Named moves (each a turn or a mirror), then the moves between two rows, first move first; the first pair answered
tudu:
.13  .08  .22  .14  .21  .16  .08  -.07  .03  -.05  -.13  -.02  .00  .08  .14  .00  -.04  .11  -.01 -> .08  .02  .13  .15  .15  .26  .10  -.10  .07  -.06  -.07  -.07  .02  .06  .10  .16  -.01  .08  -.01
.07  .09  -.17  -.02  .02  -.20  -.17  -.24  .07  .00  -.15  .09  -.29  -.09  -.16  -.07  .19  -.03  .13 -> .06  .03  -.22  -.02  -.03  -.09  -.22  -.27  .09  -.02  -.09  .06  -.26  -.05  -.20  .11  .20  -.06  .08
-.09  -.01  -.18  .07  .00  .19  -.14  .07  -.07  -.02  -.12  -.12  .04  .03  -.11  .15  .21  .05  .21 -> .00  .08  -.10  .16  .08  -.01  -.09  .15  -.09  -.08  -.24  .01  -.03  -.07  -.03  -.12  .19  .07  .26
.06  .02  .12  .13  -.13  -.02  -.04  -.07  -.05  -.06  .00  .21  -.02  .13  .06  .04  -.16  -.09  -.05 -> .04  -.04  .13  .13  -.14  -.02  -.08  -.10  -.01  -.05  .04  .18  -.03  .15  .06  .12  -.17  -.07  -.05
nuv:
.01  .01  .00  -.08  -.09  -.11  .15  -.10  -.16  -.06  .09  .21  -.19  .10  .25  -.12  -.19  -.03  -.01 -> -.07  .06  -.01  .01  .04  .19  -.02  -.03  .06  -.11  .00  -.04  -.22  .05  .12  -.24  -.28  .21  .03
-.02  -.05  -.24  -.05  -.07  -.09  .02  -.02  .03  .11  .11  .02  -.05  -.02  -.10  .20  .10  -.14  -.04 -> -.07  -.01  -.26  .00  .01  .07  -.03  .03  .17  .11  .11  -.11  -.09  -.04  -.20  .12  .03  .02  -.02
.06  .00  .17  .19  .16  .04  .01  -.06  .04  -.16  -.21  .01  .01  -.10  .03  -.01  -.01  .21  -.04 -> .09  .02  .16  .04  -.08  -.09  .12  -.13  -.14  -.12  .06  .23  .12  -.09  .13  .07  -.03  -.03  -.09
Nubo:
-.08  .06  -.27  -.10  -.09  .69  -.17  -.03  -.18  .18  .26  .01  -.03  .08  -.13  .19  -.39  .17  -.14 -> -.06  .06  -.51  -.21  -.25  .23  -.15  -.06  -.35  .33  .34  .25  -.05  .06  -.16  .21  -.15  -.14  -.16
.18  .10  .36  -.31  -.08  .00  .18  -.05  -.17  -.02  .50  .36  .13  -.28  .46  -.20  -.36  -.10  .05 -> .18  .07  .38  -.33  -.06  .09  .13  -.08  -.16  .01  .48  .35  .11  -.27  .45  -.22  -.38  -.08  .05
-.02  -.06  .01  .05  -.08  .11  .05  -.02  .03  .12  .08  -.04  -.02  -.08  .00  -.03  -.06  -.03  .10 -> -.04  -.05  .03  .01  -.14  .08  .05  .01  .01  .14  .11  .01  -.02  -.07  .03  -.02  -.02  -.04  .09
lesek:
-.14  -.14  -.11  .15  -.18  .36  -.05  -.12  .13  .14  .27  -.20  .11  .01  -.07  .23  -.16  -.05  .02 -> -.16  -.07  -.16  .15  -.14  .34  -.13  -.04  .22  .14  .25  -.23  .07  -.05  -.11  .03  -.18  .00  .08
.04  -.22  .17  -.21  .12  .09  .00  -.03  -.11  .15  -.03  -.01  .01  .08  .24  -.02  -.06  -.05  .08 -> -.03  -.17  .00  -.22  .12  -.02  -.14  .05  -.04  .19  -.08  -.05  -.07  -.05  .12  -.23  .00  -.01  .12
.07  .04  .07  .05  .08  .00  -.02  .08  .02  -.04  -.09  -.06  -.05  -.08  .04  -.32  -.09  .08  .00 -> .15  -.12  -.02  .10  .14  -.06  -.03  -.04  .02  -.01  -.21  -.07  -.04  .13  .00  .11  .13  -.05  -.03

(two moves a pair)
-.01  .09  .09  .01  -.14  -.27  .05  .07  -.05  -.14  .18  .14  -.01  -.01  .04  -.13  -.25  .02  -.05 -> .00  .09  -.06  .06  -.06  -.40  -.02  .12  .04  -.07  .04  .11  -.08  -.03  -.05  -.17  -.12  .00  -.07 | nuv then Nubo
-.04  .09  .34  .15  .16  .55  -.19  -.02  .17  -.09  -.03  -.24  -.08  -.11  -.13  .02  -.21  .26  .03 -> .30  .00  .46  .15  .07  -.27  .10  -.14  -.34  -.08  -.24  .36  -.15  .05  .16  .16  .10  -.14  -.05 | tudu then nuv
.02  -.06  -.03  .09  -.11  .12  .07  .02  -.09  -.10  .24  .18  .06  -.15  .17  .26  -.01  -.08  -.19 -> .04  -.03  .05  .33  .12  .17  -.07  .15  .13  -.15  -.08  .01  -.04  -.19  .13  -.07  -.06  .16  -.11 | nuv then tudu
-.03  .09  .19  -.07  -.02  .21  .08  .03  .02  -.07  .19  -.10  .06  -.07  .10  -.16  -.26  .06  .06 -> .07  .08  .19  -.14  -.10  -.07  .20  -.04  -.15  -.04  .20  .12  .08  -.04  .16  -.05  -.15  -.10  .01 | nuv then nuv
-.17  -.29  -.33  -.06  -.06  .06  .07  -.18  .03  .14  .29  -.24  .06  .06  -.23  .45  .03  -.16  -.16 -> -.16  .06  .05  -.09  -.02  -.06  .20  .11  -.04  .00  .43  -.04  .04  -.31  -.01  -.41  -.43  .11  -.05 | lesek then tudu
.13  -.06  .20  .08  .01  .06  .11  .06  -.12  -.22  -.17  -.01  -.01  -.02  .18  .01  .02  .04  .04 -> .09  -.08  .11  .11  .01  .03  .09  .03  -.11  -.17  -.26  -.01  -.02  -.01  .11  .14  .14  .02  .03 | lesek then lesek
.04  -.03  .14  .01  -.02  .08  .12  -.03  -.02  -.05  -.10  -.07  .11  .10  .01  .14  .02  -.01  .02 -> -.03  .01  .07  -.07  -.06  .17  .06  .01  .10  -.01  .07  -.13  .12  .02  -.03  .04  -.03  .01  .02 | Nubo then nuv
.16  -.09  .12  .18  .22  -.47  .03  .01  -.13  -.03  -.45  .24  -.18  .02  .11  -.24  .20  .00  -.02 -> -.15  -.04  -.44  -.15  -.16  -.33  -.14  -.03  -.02  .25  .08  .15  -.07  .01  -.15  .10  .31  -.36  -.04 | nuv then lesek
.00  -.06  -.19  -.12  -.23  .18  .07  .00  .13  .14  .37  -.09  .14  -.03  -.12  .34  -.04  -.18  -.04 -> .04  .18  .00  -.09  -.14  -.10  .04  .24  .13  .08  .28  .13  .02  -.31  .00  -.39  -.17  -.03  .08 | lesek then tudu
-.10  .20  -.06  -.12  -.22  .00  .09  .03  -.12  .16  .36  .16  .16  -.18  -.01  -.26  -.19  -.10  .10 -> .15  -.21  .19  .23  .19  .15  .09  -.07  -.06  -.04  -.35  -.03  .04  .18  .03  .30  .07  .10  .05 | nuv then lesek
.08  -.08  .43  -.12  .04  .30  .27  -.04  -.09  -.17  .11  .08  .17  .03  .26  .10  -.30  .18  -.04 -> -.01  .01  -.08  .12  .31  -.08  -.08  .24  .27  -.03  -.39  -.07  -.13  -.14  -.08  -.39  .08  .25  .09 | nuv then lesek
-.02  .11  .04  -.12  -.14  .06  -.01  .14  -.08  -.02  .23  .05  .03  -.18  .03  -.22  -.24  .09  -.08 -> .06  -.01  -.24  .03  -.03  -.29  -.11  .11  -.08  .07  -.17  .10  -.09  -.07  -.07  -.08  .15  -.09  -.10 | lesek then tudu
-.05  -.02  -.17  -.05  .03  .06  -.06  -.02  .17  .03  -.01  -.08  -.13  -.05  -.06  .10  .08  .05  .09 -> .00  .03  .05  -.15  -.01  .01  .11  -.09  .04  -.03  .13  .13  -.05  -.06  .17  .01  -.09  .07  .03 | nuv then lesek
-.12  -.02  .10  -.25  -.19  -.13  .05  -.38  .02  .10  .13  -.15  -.15  .14  -.01  .43  -.03  -.15  .01 -> .01  .09  .21  -.10  -.03  -.55  .07  -.18  -.05  .04  -.17  .08  -.29  .05  .08  -.02  .04  -.12  .14 | tudu then lesek
-.20  .01  .03  .15  .27  .28  -.09  -.19  .11  .01  -.22  .06  -.14  -.05  .18  .03  -.12  .01  .09 -> -.20  .09  -.05  .00  .13  -.02  -.01  -.14  .03  .07  -.07  .28  -.14  -.20  .25  -.22  -.16  -.18  .09 | nuv then lesek
-.02  .05  -.07  -.10  -.01  .10  -.05  -.02  .02  .01  .12  -.02  .04  -.10  -.04  -.09  .05  .02  -.02 -> .03  -.05  .11  -.01  .07  .08  .03  -.05  -.04  -.10  -.04  .00  .00  .00  .07  .00  .04  .06  -.04 | nuv then lesek
-.05  -.07  .16  .00  -.09  .34  -.05  -.14  -.04  -.03  -.19  -.18  .06  .13  .06  .16  -.10  .05  .22 -> -.06  -.12  .05  .07  -.04  .24  -.10  -.16  -.02  .01  -.29  -.23  -.02  .13  -.04  .24  .08  .01  .20 | lesek then lesek
.01  -.24  .19  .17  .14  .27  .10  -.13  -.06  -.04  -.23  -.32  -.08  .07  .09  .71  .10  .13  .10 -> -.30  .28  -.05  -.09  -.12  .05  -.05  .27  .07  .14  .27  -.21  -.12  -.47  .03  -.39  -.23  .15  .26 | nuv then lesek
-.02  .04  -.16  .06  -.08  -.41  -.03  .07  .10  .20  -.12  .10  .18  -.23  -.38  -.23  .15  .13  -.03 -> .04  -.11  .18  -.11  -.21  .08  .16  -.16  -.03  .05  .27  .07  .43  -.06  -.16  .26  -.14  .16  -.11 | tudu then lesek
.09  .05  .26  .10  .09  -.21  .08  .02  -.10  -.16  -.27  .19  -.03  .00  .05  -.17  -.04  .09  .01 -> -.12  .08  .12  -.16  -.19  .20  .06  -.09  -.05  -.05  .29  .06  .14  .00  -.07  .15  -.20  .00  -.04 | nuv then tudu
.19  -.10  .22  .18  .14  .04  .09  -.18  -.13  -.17  -.26  -.03  -.05  .27  .07  .26  .07  .02  -.02 -> .19  .11  .19  .06  .03  -.32  .16  -.02  -.19  -.11  -.10  .22  -.06  .03  .19  -.29  -.07  -.06  .03 | lesek then nuv
.10  -.09  .41  -.12  -.05  .67  .20  -.06  -.12  -.26  .26  -.05  .13  .02  .21  .21  -.30  .17  .00 -> .30  -.10  .55  .10  .22  .21  .24  .01  -.21  -.34  -.23  .16  -.03  .02  .36  -.14  -.14  .24  .08 | tudu then nuv
-.14  -.23  .13  .09  .07  .21  -.02  -.07  .06  .09  -.08  -.10  .08  .08  .21  .27  .05  .11  .10 -> -.16  -.22  -.06  .12  .10  .13  -.11  -.04  .10  .16  -.19  -.13  .06  .06  .09  .23  .17  .06  .16 | lesek then lesek
-.10  .01  -.44  -.01  .10  .27  -.34  .06  .43  .15  -.02  -.41  -.10  -.03  -.40  .17  .01  -.08  -.12 -> -.14  .05  -.47  -.26  -.19  .22  -.18  -.03  .21  .23  .41  -.23  .00  -.10  -.27  .21  -.09  -.33  -.16 | nuv then nuv
-.17  .08  -.14  .01  .02  .22  -.03  .18  .19  -.18  .06  -.12  -.06  .02  -.10  -.18  -.18  .24  -.03 -> -.04  -.06  -.17  -.13  -.18  -.05  .18  -.04  -.17  -.11  .18  .16  .07  .20  .01  .27  -.02  -.07  -.13 | Nubo then lesek
-.12  .09  -.02  -.02  .15  .06  -.13  .10  .13  -.01  -.25  -.19  -.01  -.03  -.04  -.26  -.12  .09  -.05 -> -.02  .00  .01  -.18  -.07  .05  .02  -.14  -.19  .03  .02  -.05  .18  .14  .06  .28  -.09  -.15  -.16 | lesek then nuv
-.22  .21  -.25  -.05  .10  .08  .02  .07  -.07  -.02  -.02  .16  .07  -.03  .06  -.34  -.28  -.02  .05 -> -.13  -.03  -.22  .08  .25  .29  .03  -.08  -.02  -.02  -.21  .01  .04  .24  -.01  .19  -.10  .06  .03 | lesek then Nubo
.22  -.22  .16  .05  .08  -.10  -.06  .05  -.09  -.09  -.43  .13  -.20  .20  .15  -.05  .04  .06  .35 -> .01  .00  .15  -.08  -.02  .29  -.11  .12  .05  -.10  .00  -.07  -.08  .02  .12  -.29  -.36  .21  .38 | tudu then lesek
.05  -.09  -.04  .04  -.06  -.02  .07  -.17  -.07  -.02  .04  .19  .01  .14  .06  .44  .13  -.18  -.13 -> .03  -.01  -.29  .07  -.01  -.20  -.10  -.08  .05  .12  -.04  .14  -.06  .08  -.09  .21  .24  -.20  -.07 | lesek then lesek
.25  .06  -.03  .11  -.15  -.05  -.05  .09  -.06  .08  .08  .11  .06  .01  .25  .15  .10  -.16  .01 -> .23  .09  -.16  .15  -.13  -.10  -.07  .13  .00  .12  .04  .12  .00  .02  .24  .13  .14  -.17  .02 | lesek then lesek
-.04  .13  .24  -.12  -.03  .14  .27  -.03  -.10  -.13  .20  .06  .16  -.06  .12  -.07  -.27  -.12  .05 -> .07  .06  -.05  -.01  .07  -.39  .19  .00  -.11  -.01  -.22  .21  -.01  -.04  .00  -.07  .13  -.29  .05 | nuv then Nubo
-.01  -.01  .05  -.06  -.09  -.02  .09  -.07  .00  -.01  .01  .10  .08  .08  -.05  .16  .01  -.10  .04 -> -.11  .08  -.03  -.01  -.02  .00  -.02  .08  .12  .00  -.04  .01  .02  -.04  -.12  -.13  -.03  .02  .08 | Nubo then lesek
.19  -.01  .28  .04  -.07  .20  .07  -.05  -.13  -.13  .06  -.04  -.03  .04  .26  -.05  -.19  .27  .00 -> .17  -.10  .22  .07  -.05  .24  .07  -.15  -.17  -.08  .01  -.04  -.01  .13  .19  .21  -.09  .19  -.07 | nuv then tudu
-.15  .01  -.30  .26  .18  .22  -.20  .18  .28  -.08  -.33  -.22  -.05  .02  -.10  .07  .16  .10  -.03 -> .07  .06  .29  .28  .18  .22  .10  .17  .00  -.28  -.21  .01  .02  .01  .28  -.08  -.14  .25  -.04 | lesek then tudu
.05  -.07  -.17  -.01  -.08  .09  -.05  -.24  .07  -.03  -.14  -.05  .07  .22  -.16  .48  .23  -.16  -.08 -> -.06  .24  .14  -.06  -.07  .37  -.02  -.03  .18  -.17  .17  -.10  .10  -.12  .03  -.22  -.29  .22  .08 | Nubo then lesek
.02  -.23  -.10  .03  .06  -.04  -.14  -.04  .00  .03  -.14  -.07  .00  .12  -.10  .19  .23  .03  .07 -> .02  -.08  .01  -.14  -.13  -.22  .04  -.01  -.21  .05  .18  .21  .07  -.04  .10  -.08  .06  -.11  .05 | lesek then Nubo
.04  -.20  -.21  .21  .01  -.32  -.05  -.23  -.06  -.13  -.07  .03  -.12  .32  .12  .21  .18  -.17  -.12 -> -.03  -.15  -.18  .34  .18  .00  -.21  -.15  .24  -.17  -.18  -.26  -.14  .25  -.02  .07  .07  .08  -.05 | nuv then nuv
.08  -.07  .32  -.03  .14  .08  .15  -.05  -.20  -.18  -.11  .11  -.04  .17  .20  .25  .05  -.04  -.02 -> -.05  .07  .38  -.09  .09  .21  .11  .06  -.15  -.23  .06  .10  -.01  .01  .25  -.09  -.17  .05  .07 | nuv then tudu
.11  -.04  .21  .03  .02  .13  .09  -.03  -.04  -.07  -.08  .02  .01  .08  .00  .05  .00  .07  .00 -> .10  .01  .07  -.01  -.04  -.16  .07  .03  -.08  .01  .02  .18  -.06  -.04  .01  -.07  .07  -.08  .02 | lesek then nuv
.15  -.05  -.08  .15  .06  -.43  -.03  -.11  -.11  .08  -.21  .02  .00  .02  .17  .07  .38  -.05  .08 -> -.06  .21  -.08  -.10  -.22  -.11  -.03  .01  -.05  .08  .42  .00  .12  -.26  .19  -.31  .01  -.01  .14 | nuv then tudu
-.02  -.29  .37  .25  .33  .32  .07  .08  -.01  -.29  -.59  -.14  -.07  .26  .00  .15  -.08  .19  .16 -> .01  -.13  .30  -.06  -.12  -.38  .38  .02  -.50  -.10  -.12  .51  .00  .17  .23  -.01  -.02  -.34  .08 | lesek then nuv
.01  .05  .04  .13  .18  -.01  .01  .05  .05  -.10  -.16  -.09  -.01  .09  .02  -.20  .06  .07  -.04 -> -.01  -.07  -.04  -.04  -.01  .01  .07  -.11  -.09  .01  .03  -.05  .10  .24  .02  .18  .16  -.14  -.13 | tudu then nuv
-.06  .20  .03  .05  .06  -.02  -.08  .23  .17  -.15  -.03  -.04  -.14  -.25  .07  -.52  -.17  .17  .08 -> -.07  .23  .05  -.10  -.12  -.10  .02  .14  .06  -.07  .24  .09  -.03  -.26  .12  -.47  -.22  .00  .03 | nuv then nuv
-.10  .01  -.26  .11  -.01  -.13  -.12  .03  .17  .10  -.20  -.21  -.07  -.01  -.20  .00  .22  -.07  -.04 -> -.11  .13  -.14  .05  -.04  -.01  -.13  .12  .22  .09  -.03  -.14  -.06  -.20  -.11  -.38  -.05  .03  .04 | lesek then lesek
-.06  -.07  -.27  .09  .12  .13  -.07  -.14  .30  -.01  -.15  -.27  -.05  .23  -.15  .05  -.01  -.06  -.02 -> .07  .06  .19  .09  .15  .11  .15  -.07  .12  -.18  -.05  -.09  .00  .09  .14  -.28  -.30  .10  .01 | lesek then tudu
-.08  -.01  .16  .06  .06  .41  -.06  -.08  .10  .02  .03  -.25  .17  .09  -.18  .28  -.23  .10  .05 -> -.06  -.04  .05  .07  .08  .34  -.13  -.08  .16  .11  -.09  -.29  .14  .11  -.26  .33  -.07  .05  .07 | lesek then lesek
.09  -.14  .20  .14  .05  .04  -.01  -.36  -.14  -.08  -.31  .05  .29  .37  .20  -.10  .14  .00  .07 -> -.04  .03  .08  -.11  -.26  .07  .02  -.37  -.20  .02  .17  .13  .39  .26  .21  -.15  .00  -.18  .07 | nuv then Nubo
.05  .14  -.12  -.24  -.19  -.10  -.14  -.03  -.03  .26  .16  -.13  .01  -.23  -.11  .21  .00  .07  -.06 -> .22  .03  .03  -.04  .07  -.17  -.16  -.04  -.04  .15  -.25  -.15  -.07  -.08  -.10  .29  .14  .19  -.07 | Nubo then nuv
